Rows are one point carried round by a steady rotation, each followed by how many ticks it has turned.
The counts run from 0 to 365.
[-0.90 -1.81 -1.29  3.03  0.52 -2.13  0.21  1.49  4.27  2.91  2.36  2.31
  2.99  1.86 -5.12  0.53 -0.09 -0.08 -0.12 -0.42 -3.49 -1.94  2.16 -0.57
  1.69 -1.37  0.27  1.08  1.46  2.01 -2.18 -3.40 -4.85 -0.50  1.75 -0.07
 -3.43 -4.13 -3.31 -1.40 -0.12 -2.93  0.14  0.39  5.02 -2.77 -4.48  2.29
 -1.55  1.02  0.48  2.50 -0.97 -0.01 -1.53  1.22  1.94  0.80  0.45]
296
[-0.51  0.64  0.09 -2.99 -0.47 -0.22  2.25  2.86 -1.34  0.41  3.27 -1.39
 -1.57  1.95  1.99  4.09 -0.56 -1.83 -2.10  1.24 -3.36  1.56  0.75 -0.70
 -1.96 -1.21  2.90 -3.60  0.03 -4.99  1.20 -0.30 -2.85  4.34  4.01 -1.71
  2.59  6.16 -0.83  0.68  0.49  1.31  0.38 -0.77  2.85  1.29 -0.54  0.04
  1.62 -0.17 -6.06 -0.84  1.18 -0.71 -1.65 -2.17  3.51  0.70  1.86]
60
[ 2.57  1.11 -0.19  0.06  3.35  1.85 -1.47  0.08 -1.15  2.87  1.26 -1.10
  2.77  1.53  1.58  5.86 -0.63  0.58 -1.02 -0.44 -2.16  1.96 -0.83 -2.99
 -3.87 -3.27  6.07  1.88 -0.01 -1.66  3.55 -2.93 -1.34 -0.51 -0.95 -0.31
  3.48  2.42  4.25 -1.45  2.89  1.32 -2.79  1.13 -0.41 -0.15 -4.13 -1.93
 -2.19  1.17  1.94 -1.34 -3.02  2.24 -0.61 -0.21 -1.71 -1.85 -0.54]
339
[ 2.86 -3.25  0.38 -2.88 -0.55 -1.86  0.90  1.28 -1.33  1.44 -1.33  1.52
 -0.88 -0.50 -0.28 -2.35 -3.59  0.37  1.11 -1.90  2.52 -0.61  0.91  0.74
 -0.75 -1.94 -1.70 -2.91 -2.06  0.74 -0.53 -2.31 -0.42  4.22  3.93  3.06
 -1.76  2.15  1.97 -5.80 -4.33 -0.51 -1.79 -1.02 -1.83 -1.31  1.37  4.51
  1.32  3.86  4.09  3.25  1.57 -1.69 -4.03 -0.96  0.93  2.07 -1.61]
139
[ 2.22  1.51  0.04 -1.11  2.13  1.37  2.43 -2.29  0.76  1.42 -3.67  2.63
 -1.66 -1.35 -2.53  0.86  1.32  0.52  1.22 -1.63  3.10  0.16  4.65  3.29
 -0.03 -3.59  2.32  0.80 -0.82 -0.19 -1.74 -2.09  3.34 -1.99  0.19  0.50
 -0.86  2.63  3.40 -0.94 -1.88 -1.86 -0.28  4.32 -1.50 -1.20 -2.53 -5.49
  3.35 -2.11  3.77  0.67 -0.27  1.95 -3.14 -0.88 -4.08 -1.76  3.23]
262
[ 0.05 -3.13 -4.34 -3.05  2.56 -3.24 -1.01 -0.84  2.55 -0.97  3.63 -1.61
  1.31  0.95  1.99 -0.60 -0.15  2.53  2.48  3.33  0.95 -1.14  2.01  2.49
  0.97 -2.72 -0.40 -0.65  0.46 -2.43  2.17 -2.77 -2.11  4.48  0.59  2.85
  3.32  3.97  2.63 -2.93 -2.45 -0.22 -1.01 -1.40 -3.09 -0.42  1.74  2.31
 -0.01  2.16  1.01 -0.49  0.75 -3.50 -0.46  0.85 -4.09  0.74 -3.18]
331
[-5.04  1.35 -2.26  1.03  0.09 -1.12 -0.94  0.43  4.50 -3.09 -0.20  0.31
 -1.55  1.87  1.93  0.39 -1.07 -2.25 -1.48 -0.60  2.30  1.35  2.09 -0.16
  0.86  0.47 -1.99 -2.73  0.12  3.38 -2.30  0.59  0.35 -0.13  3.15 -6.92
 -4.54  0.83 -0.87  2.05 -0.08 -1.54 -0.40  3.42  2.16  2.29 -5.22 -2.95
  3.27 -1.84 -0.97  0.60 -0.18  1.06 -0.35 -3.34  2.12 -2.38  2.03]
190
[ 3.39 -1.85  0.43 -2.52 -0.75 -1.76  0.03  0.47 -1.85  0.77 -3.20  1.53
 -0.55 -1.10 -0.21 -1.26 -2.89  0.42  0.57 -2.71  2.85  0.15  0.05  0.36
 -3.00 -1.93 -0.45 -1.55 -2.20  1.31  0.34 -2.45  1.52  2.67  3.90  1.55
 -0.57  2.44  1.53 -6.54 -4.40  0.08 -3.93  0.16 -2.80 -1.53  0.42  2.31
 -0.69  2.98  5.13  3.01  1.15 -0.08 -4.27 -1.73 -0.93  2.74 -1.56]
141
[-0.57  2.48 -1.90  1.20 -0.93 -0.42 -1.18 -0.35  1.59  2.49 -2.36  1.01
 -1.79  0.59 -6.94  0.67  4.07 -2.56  0.03 -0.58 -0.90  1.06  4.46  2.98
  3.43 -2.50  1.86  2.48  0.92 -0.55 -2.86 -2.89  0.92  0.42  1.75  2.30
  1.30 -1.65 -3.93  1.64  1.94 -0.79 -0.23 -1.34  2.73 -3.40 -0.53 -2.71
 -3.12 -1.44  1.37  1.27  3.16  0.46  0.00 -1.27 -3.25  0.50  3.82]
101
[ 2.64 -3.65  1.22  3.32 -1.94 -0.28  4.23  4.41 -0.03  4.17  0.40  3.03
  1.39 -1.42 -0.39 -3.82  1.29  1.33 -2.90 -2.88  0.81 -2.31  2.11  1.77
 -2.29  1.15 -0.91 -2.53  0.73  0.28  0.05 -3.21  3.16  0.97  0.13 -2.35
 -3.17  0.11 -2.11 -3.94 -4.33  2.14  0.95 -1.63 -1.26  0.96  0.38  3.47
  1.52  0.73  2.06  0.63  2.85 -1.81 -3.01 -0.09 -0.02  2.54 -0.42]
360
[-1.20 -0.58  2.80  0.33 -0.22 -0.80 -1.69  3.40 -2.27  0.78 -3.18  1.72
 -2.85 -0.28  0.32 -0.93 -2.38 -1.81 -1.32 -2.78 -0.12  2.01 -5.69 -2.59
  0.31  0.63 -4.98 -0.26 -1.65 -0.31 -0.41  0.88  0.81 -0.36  5.88  3.23
 -2.30 -2.45 -3.53  0.84 -0.97 -0.50 -1.89 -0.01 -0.34  1.50 -0.30  4.38
 -3.17  0.53  5.09  1.58  2.58  1.20 -0.13 -0.95  0.55  1.56  2.09]
22
[-2.86 -0.90  1.05  1.24  0.42  1.40 -2.15  0.49 -1.68  2.54 -1.92 -2.83
 -2.53  2.88  3.79  0.80 -0.57  1.13 -0.16 -3.51 -0.46  2.81  0.57  0.87
  2.33  0.43 -2.32 -0.27  0.19  2.66  1.99  2.92 -2.34 -0.30  3.21  0.68
 -0.13  0.66  0.56  6.40  3.78 -0.45 -1.30 -6.31  2.91 -1.44  0.63 -1.70
 -0.13  0.36  0.18  2.97  2.76 -1.70 -0.53 -3.22  3.50  0.27  2.29]
312
[ 0.95  1.80 -0.49 -3.77  2.08  1.41 -3.38 -3.08  2.06 -5.83  1.07 -2.27
 -0.43  0.82  1.15  3.55 -3.38 -1.94 -1.78  2.04 -0.74  2.22 -2.69 -2.10
 -1.14 -3.81  1.71 -1.38 -1.04 -4.48  0.92  3.81  2.82  0.24  2.90  0.00
  1.72  3.22  1.81  1.20 -1.33  1.19 -2.76  3.07 -1.34 -0.13 -1.26 -0.50
  0.88 -2.19 -2.49 -0.16  2.70  0.48  2.49 -2.86 -0.95 -2.19  1.26]
54
[-1.03  2.96  0.29  0.02  0.81  1.47  0.97 -2.37 -0.36  0.48 -3.15  0.50
 -3.70 -2.03 -3.40 -0.70  2.74 -1.47 -0.24 -1.87 -0.62  3.35  2.43  4.46
  4.39  0.50 -5.04  0.32  2.49 -0.85 -1.99 -0.39  2.18  1.30  2.21  3.27
  1.08 -0.51 -2.85  1.08  1.61 -3.62 -0.49 -1.75 -0.25 -0.89  0.20 -0.96
 -1.03 -2.98 -0.67  2.51  5.58  0.61  1.37 -0.92 -4.07  1.55  0.69]
97
[ 2.25  1.16 -0.99 -0.20  2.02  1.70  1.30 -2.59  1.05  1.22 -2.62  1.60
 -0.77 -0.13 -3.17  0.40  0.28  0.06  0.59 -0.88  3.45 -0.10  4.95  2.83
 -0.29 -3.80  3.49  1.70 -0.88  0.17 -2.20 -1.54  3.12 -1.92 -0.97 -0.99
 -1.14  2.00  3.90 -0.56 -1.60 -0.83 -0.55  4.59 -1.15 -1.26 -3.58 -6.01
  3.18 -1.70  4.17  0.74 -1.07  1.25 -2.54 -0.94 -3.02 -1.97  2.70]
263
[ 1.81 -0.90 -1.62  4.55  1.67  1.35 -2.77  1.69 -1.50  3.69 -6.60  1.41
 -0.22 -0.58 -2.66  2.66  0.62  0.36  0.18  1.25  1.87  1.36  1.63  0.40
  0.12  0.25 -0.08  3.71 -1.71  2.09 -0.96 -2.57  1.12  1.09 -2.70 -2.93
 -0.07  2.18  1.67 -2.48  2.48 -0.94 -2.55  1.27 -3.06 -3.98 -0.60 -3.79
 -0.60 -0.21  4.80  3.03 -0.90 -2.71  1.33 -3.00 -2.72 -1.61 -0.95]
204
[ 0.10  0.86  1.25  0.97 -0.15  5.13 -1.81  1.88  2.45  0.74  1.44 -2.70
  1.75  1.49 -0.54  3.83  1.31  1.89 -1.99 -0.08 -6.00 -0.58 -0.04  0.13
 -1.21 -2.17  2.99  1.54 -0.57 -2.64  0.80 -3.19 -1.66 -2.06  4.38 -1.19
  1.05 -0.24 -0.05  1.96 -1.90 -3.88 -3.17 -4.33  3.47 -3.18 -2.27 -1.33
 -2.43  2.08 -1.73  0.39  2.10  1.51 -1.55  2.30  3.00 -0.10 -0.57]
177
[-2.63 -1.79  1.74 -0.06  1.45  0.45 -0.44  1.83 -2.63  2.29 -1.70 -1.65
 -4.30  3.20  3.79  0.31  2.09  2.10  0.73 -3.29  0.29  2.42 -0.04  2.06
  3.51  1.09 -3.13 -0.73 -0.21  0.80  1.53  2.13 -1.98 -0.54  3.63  2.77
  0.46  1.92 -1.08  6.10  4.25  0.16  0.03 -4.79  2.33 -1.02  2.63  0.07
 -0.05  0.15  1.71  1.61  3.10 -1.17 -0.03 -3.00  2.71 -0.49  3.82]
314
[ 2.76 -1.53 -1.81  2.78  3.85  1.15 -4.15  3.95 -2.31  2.61 -1.06 -2.03
 -0.15  3.49 -1.51 -1.62 -2.06  0.85 -2.16  5.54  2.27  2.15  0.65  0.58
  0.90 -0.18 -0.20 -0.48  0.90  0.54 -1.21  0.92 -1.30 -0.02 -4.58  2.12
  1.09 -0.23  1.67  1.98  2.91 -1.92 -4.16 -3.29 -1.75 -0.59  0.69 -0.75
 -0.33  1.96  3.06  3.91 -1.25 -4.43  3.04 -0.66  0.07 -1.28 -0.50]
209
[-1.75  2.48 -0.63  2.17  2.12 -0.48  1.90 -0.48  4.28 -0.20 -1.13  1.04
  0.47 -2.42 -4.74  0.52  0.13 -1.15 -2.51  2.69 -3.48  2.02 -0.95 -0.24
  4.54  1.20 -3.61  1.30  0.66 -1.56 -3.28 -1.57 -1.58 -0.16  2.46 -0.12
 -1.87 -2.17 -2.94 -3.93 -0.85 -5.62 -0.84  0.81  1.69  3.33 -4.08  1.31
 -0.75 -3.65 -1.81  1.64  0.26  1.80  1.63  2.81 -3.01  1.03 -1.64]
291
[ 2.75 -3.15  1.30  3.33 -1.56  0.17  4.11  3.41  0.11  2.94 -0.77  2.48
  1.45 -2.19 -0.31 -4.77  1.29  2.53 -2.69 -2.75  1.86 -2.09  1.16  1.70
 -2.06  1.46 -1.24 -1.43  0.52  0.49  0.12 -2.97  4.29 -0.02  0.48 -2.92
 -2.97 -0.22 -1.17 -4.49 -5.46  1.72  0.16 -1.97 -2.15  1.69  0.41  3.30
  1.59  0.89  1.96  1.12  3.24 -1.69 -2.16  0.10 -0.90  2.50 -1.68]
361
[ 1.02 -2.87  1.14  2.56  0.92  0.70 -0.91  0.14 -2.12 -0.55 -2.49  3.43
 -0.28 -0.25  2.23  2.58 -3.10 -0.79 -0.73 -3.00 -0.17  0.20 -3.00 -0.51
 -5.64  2.39 -1.64 -0.85  3.38  3.65  0.59  0.23  0.81 -1.12  0.62 -2.41
 -1.23 -2.22 -2.25 -0.74 -0.67 -0.30 -3.00  5.28 -1.58 -5.33 -5.42 -0.83
 -2.97  0.25  3.99  2.33  0.72  0.58  0.45 -1.38 -1.20  1.79  0.59]
84
[ 0.99  0.03  0.40  1.18  1.10  0.28  3.52 -1.20  1.18  2.48  2.08  4.66
  4.50 -1.71 -2.34  0.78  1.92 -2.18  1.38 -2.03  0.01  0.61  0.72 -0.47
  0.27 -1.61 -2.58 -0.59  1.48 -1.30  1.04 -6.97  0.64  3.43 -3.09 -0.93
 -1.31  1.84  0.47 -5.87  0.94 -1.27 -2.04  4.32 -2.91  1.74 -2.26  4.87
 -2.61  0.78  1.28 -0.42  0.28  2.11 -0.88 -0.67 -0.69 -2.28 -4.37]
7
[ 3.34  0.85  1.06  1.10  4.75  3.03  0.65  2.43 -2.52  3.36  3.56 -1.36
  2.22  3.10  2.38  2.79 -1.47  0.47 -3.31  1.01 -1.27  2.86 -1.45 -3.21
 -2.70 -2.78  4.02 -1.50  0.89 -2.53  2.78 -1.04 -1.26 -1.48 -3.34  0.06
  1.67  2.00  4.56  1.33  2.95  1.89 -0.94  0.59  0.00  3.63 -3.10  1.00
  0.84  0.96  1.09 -2.23 -2.49  1.12  0.91  0.25  2.08 -2.77  0.79]
342
[-4.09  1.31 -3.16 -0.45 -0.46 -1.66 -6.55 -1.82  5.63 -2.93  2.63 -3.18
  2.97  1.39  2.94  2.26  0.17 -0.30  0.52  0.47 -0.53  0.71 -2.46 -2.15
  0.72 -2.51 -1.15  2.74 -0.82 -0.91  3.47 -1.76  0.79  0.79  3.29 -3.87
  1.67 -0.02  0.37  1.25 -0.19 -0.22 -4.92 -0.60 -1.52  0.91 -0.88 -1.08
 -4.42 -0.40 -0.76 -0.97  0.94  1.07  2.25 -1.00 -3.23 -0.41 -3.84]
114
[-0.79  2.43  1.47  0.47  2.64 -1.29 -2.03  0.36  2.57  1.60 -2.32  1.07
  0.52 -2.10 -2.42  3.02 -0.79 -1.81 -2.19  0.54  0.24  3.24 -0.88 -4.34
  3.43 -2.10 -0.87 -2.01 -3.85  0.98 -1.39  0.05  0.12  1.43  0.45 -1.61
 -4.42  2.10  2.22 -3.55  1.86 -0.95  3.23  3.29 -0.24  2.61 -2.59  0.21
  4.58 -2.55  1.26  1.88 -0.08  2.27  1.38 -1.36 -0.19 -6.26  1.45]
129
[-0.17 -1.38  2.42  2.41  0.45  3.49 -1.12  3.88 -1.75  2.71 -0.32 -0.25
 -1.52  1.54  0.14 -2.96 -3.73 -0.20 -1.52 -1.21 -0.65  3.15 -4.00 -1.18
  1.76  0.37 -4.39 -0.03 -1.17 -0.98 -0.13  0.33 -1.07  0.21  3.18  3.61
 -2.00 -2.40 -0.71  2.90 -0.49 -1.03 -2.70 -3.21  0.83  2.82 -0.14  7.07
 -2.19  2.18  3.40  0.89  2.93 -0.74 -0.27 -0.14  3.75  1.15 -1.59]
19
[ 0.48 -1.10  1.52  4.32  0.50  3.97 -2.23  3.25 -0.76  4.70  0.84 -1.72
  0.57  2.18 -0.43 -2.51 -3.76 -0.06 -2.55 -0.84 -1.16  3.12 -1.80 -1.43
  2.66 -0.24 -2.73  0.51 -0.95  0.00  0.29 -0.35 -1.78  0.84  0.40  1.72
 -1.58 -2.51  1.26  2.97  0.14 -0.68 -2.82 -3.83  1.56  3.50 -0.81  5.75
 -1.29  2.85  1.54  1.57  1.31 -1.22 -0.20 -0.19  5.27  0.25 -2.33]
17
[-0.63  2.09 -0.97 -3.59  0.13  0.85 -2.23 -0.65  0.58 -2.71  1.69 -2.72
 -1.56  1.89  1.62  5.36 -3.08 -2.52 -2.82  1.52 -2.53  2.60 -0.52 -2.25
 -1.68 -2.84  3.11 -1.81 -0.61 -3.98  0.78  2.76 -0.50  3.31  4.23 -1.65
  2.48  4.04  0.60  1.27 -0.53  1.13 -1.32  0.33  2.36 -0.68 -2.39 -1.26
  1.15 -1.00 -5.84  0.22  2.07  0.80  0.43 -2.75  1.50 -0.06  1.50]
57
[-0.06 -0.48 -1.32 -0.28 -1.00  2.38 -0.76  0.69 -2.20 -0.75 -1.43  1.36
 -0.75  0.94  0.22  4.14 -2.45 -3.70 -0.97  1.38 -1.29  2.24 -2.64  0.43
 -3.75  0.12  0.65  2.39  0.82 -4.75  1.21 -1.13  1.61  3.75  1.87 -3.08
  4.25  2.92 -2.31  0.44 -0.73  0.35 -4.97  4.64 -1.37 -1.68 -1.62 -1.44
 -4.85 -1.25 -1.10 -1.09  0.92  0.03  0.59 -2.95 -1.94  3.26 -0.60]
277
[ 1.13 -4.46  0.16  3.48  0.96  0.70 -2.08  4.71  2.20  3.67  1.66 -0.37
  1.20  2.12  1.05  0.96 -0.34  3.38 -1.15 -1.43 -3.31 -2.32 -2.44 -2.61
  0.46 -1.71  2.43  1.40 -2.94 -1.17  1.58 -1.34 -1.31 -1.60  3.24  2.31
 -1.02 -1.55 -0.80  2.31 -1.34  4.07  3.00 -1.08  2.19 -1.23  0.33  5.66
 -0.06  2.64  3.95 -2.63  2.15 -2.41 -0.86  0.92  2.79 -0.84  2.34]
239
[ 0.26 -2.74  1.94 -0.28  1.34 -1.22 -4.36  2.61  2.09 -2.73 -0.93 -0.27
  1.59 -1.95  4.19  1.15 -0.38  1.86 -2.95 -1.66 -0.36 -2.01 -6.16 -3.43
 -2.98 -0.30 -1.17 -2.72 -1.65  0.18  2.19  1.99  4.28 -2.24  3.86 -1.56
 -2.47 -0.33 -0.61 -1.27 -3.09  1.65  1.06  1.23 -2.74  0.19  0.42  1.81
  1.93  0.18  3.56  0.51  3.90  0.71  2.14  0.33 -1.23 -2.74  1.74]
245
[-1.90 -1.41  2.33 -3.22  1.32 -1.35  2.86  1.85 -1.93  2.78  0.78 -0.75
 -1.54  0.20  3.08 -0.12  1.85  4.05  0.35 -1.84 -0.28  0.02  3.61  3.92
 -0.88 -0.56 -1.84 -5.12  1.71  0.01  1.78 -0.31 -3.37  1.35  3.29  2.02
 -0.72  3.49  1.47  1.63 -2.08 -2.72  2.78 -3.12  0.08  0.16 -0.40 -3.50
  5.95  0.04 -0.07  1.87  1.80 -0.50 -3.85  1.63 -0.12  0.36  2.02]
255
[-1.51  0.45  0.58  3.25 -0.62  1.24 -4.86 -3.11  2.05 -0.78 -2.67 -2.59
  0.51  0.62  2.78  1.35 -1.50  0.85 -1.07 -5.00  0.47  2.26 -0.52 -2.15
  0.51  0.42 -2.56  0.65 -0.17  5.34  2.33  2.67  1.46 -1.90  2.32 -3.91
 -2.35 -1.14  1.93  2.27  1.83 -0.24 -4.52 -3.36 -0.46 -2.54 -2.39 -1.02
 -1.58 -0.25  0.28  4.04  2.99  0.17  0.99 -4.47  1.49 -0.22 -0.79]
308
[ 0.58 -1.54 -2.74 -4.12  2.70 -1.78 -1.05 -2.15  0.89 -0.93  2.40 -0.78
  1.80 -0.06  2.02  1.39 -0.37  2.41  3.04  1.32 -0.26  0.31  0.42  1.17
 -0.11 -2.65 -0.11  0.89  0.30 -2.22  2.74 -4.04 -1.06  3.89  2.05  2.92
  4.53  4.28  2.79 -4.20 -1.83 -0.71 -2.67  0.46 -3.51 -0.08  1.36  1.91
 -1.91  1.81  2.01 -0.78  0.57 -0.57 -0.90  1.16 -5.16  1.10 -4.77]
333
[-1.05 -0.89  0.98 -2.02  2.75 -2.71  1.19  1.51 -1.11  0.07 -4.37  1.60
 -4.53 -0.90  1.38  0.74  4.43  0.21  1.86 -1.74  2.77  1.45 -0.86  1.72
  3.69  0.46 -3.56 -0.45 -1.02 -1.09 -0.54  0.67  1.47 -1.27  3.45  3.15
  0.76  3.68 -2.99  1.13  3.41  0.73  1.91  0.19 -0.48 -0.44  4.41  0.03
 -0.26 -1.90  4.90  0.65  3.02 -0.03  0.73 -2.49 -2.72 -1.97  6.01]
318
[ 0.72 -0.46  1.70 -2.14  0.94 -0.08  7.12  3.71 -1.86  1.30  2.44  0.99
 -1.25  0.19  2.23  1.82  2.96  0.10 -0.54  0.41 -1.79  0.70  0.56  0.67
 -0.79  0.51  1.33 -3.62 -0.47 -5.69  0.80 -2.53 -1.42  3.14  3.20 -1.45
  1.30  7.02 -1.33 -2.60 -0.59  0.53  0.78 -0.36  1.34  3.52  1.08  2.24
  1.41 -0.07 -3.21 -2.04  0.65 -0.06 -2.83 -0.38  2.47  0.30  1.68]
63
[ 2.67 -3.05 -0.09 -2.38 -0.47 -1.91  0.31  1.81 -0.93  1.81  0.16  1.70
 -1.12  0.58 -1.04 -3.15 -3.98  0.30  0.59 -1.02  2.20 -0.22  1.47  0.51
  0.12 -1.92 -1.64 -3.75 -1.80  0.30 -1.18 -2.14 -1.20  4.85  3.53  3.54
 -1.76  2.33  1.51 -4.38 -4.07 -0.63 -0.66 -1.39 -1.28 -1.52  0.84  4.89
  1.92  3.99  3.22  3.41  1.90 -2.01 -4.18 -0.94  1.63  1.40 -1.32]
138
[ 1.29 -2.66 -2.81 -1.52  0.93  4.38  0.78 -0.14 -0.90 -2.18  2.56  0.27
 -1.58  2.97  0.55 -2.55 -5.22 -1.02  0.96  3.73  2.08  0.33  0.22  3.31
 -0.62 -1.70 -0.81  0.44  1.11 -5.09 -0.28  0.16  1.65  3.22  0.05  1.80
  2.36  2.65  1.70  3.49 -3.65  0.11 -5.11  3.41 -2.97 -1.07 -0.15  2.83
 -1.29  1.09  0.27 -1.17  2.69 -3.41  0.24 -2.28  0.34  2.29 -1.98]
272
[ 0.75  1.06  0.44  1.50 -0.21  5.64 -2.87  0.39  3.29  0.87  1.06 -2.89
  1.69  1.22 -1.24  4.01  1.07  1.39 -1.60 -0.35 -6.79 -0.18  0.38  0.22
 -1.18 -1.70  2.84  1.94  0.01 -2.28  1.29 -2.68 -0.81 -0.86  4.86 -2.03
  1.73  0.03  0.80  1.39 -2.71 -3.95 -3.19 -4.06  3.44 -3.35 -2.47 -1.89
 -2.06  1.15 -2.45  0.66  2.65  1.40 -0.83  2.10  1.41 -0.09 -1.16]
176
[-2.32 -1.21 -0.62 -1.74  0.29 -4.15 -0.15 -5.35  2.76  1.88 -1.98 -0.71
  0.69 -2.17 -0.26 -1.05  0.99  3.33  2.11 -2.47  0.06 -0.01  2.58  2.96
  3.45 -2.28 -2.74  3.64 -0.03  0.13  2.20  0.29 -0.38  1.03  2.96  2.43
 -0.49  0.15  2.00 -2.48 -2.63 -2.06  0.24 -2.26 -1.93 -1.16  0.72 -3.19
  1.38 -2.63  1.20  3.08  2.61 -0.62 -1.11 -0.03 -7.48  2.86 -1.07]
38
[ 3.40  0.73  0.12  0.62 -0.29 -1.10 -0.85  1.15 -2.77  2.06 -3.73 -0.12
  0.56  0.84  1.01 -0.11 -2.72  0.74 -2.23 -3.17  2.72  1.12  0.55 -1.54
 -4.85 -1.73  4.26  1.37 -1.27  2.41  1.84  0.05  2.49 -1.04  1.23 -2.27
  0.35  0.90  2.62 -3.75 -1.17  2.25 -5.57 -1.48 -1.65  0.07 -2.44 -3.19
 -1.46  0.93  4.19  3.22 -1.46  0.44 -2.45 -3.56 -2.23  3.68  1.02]
145
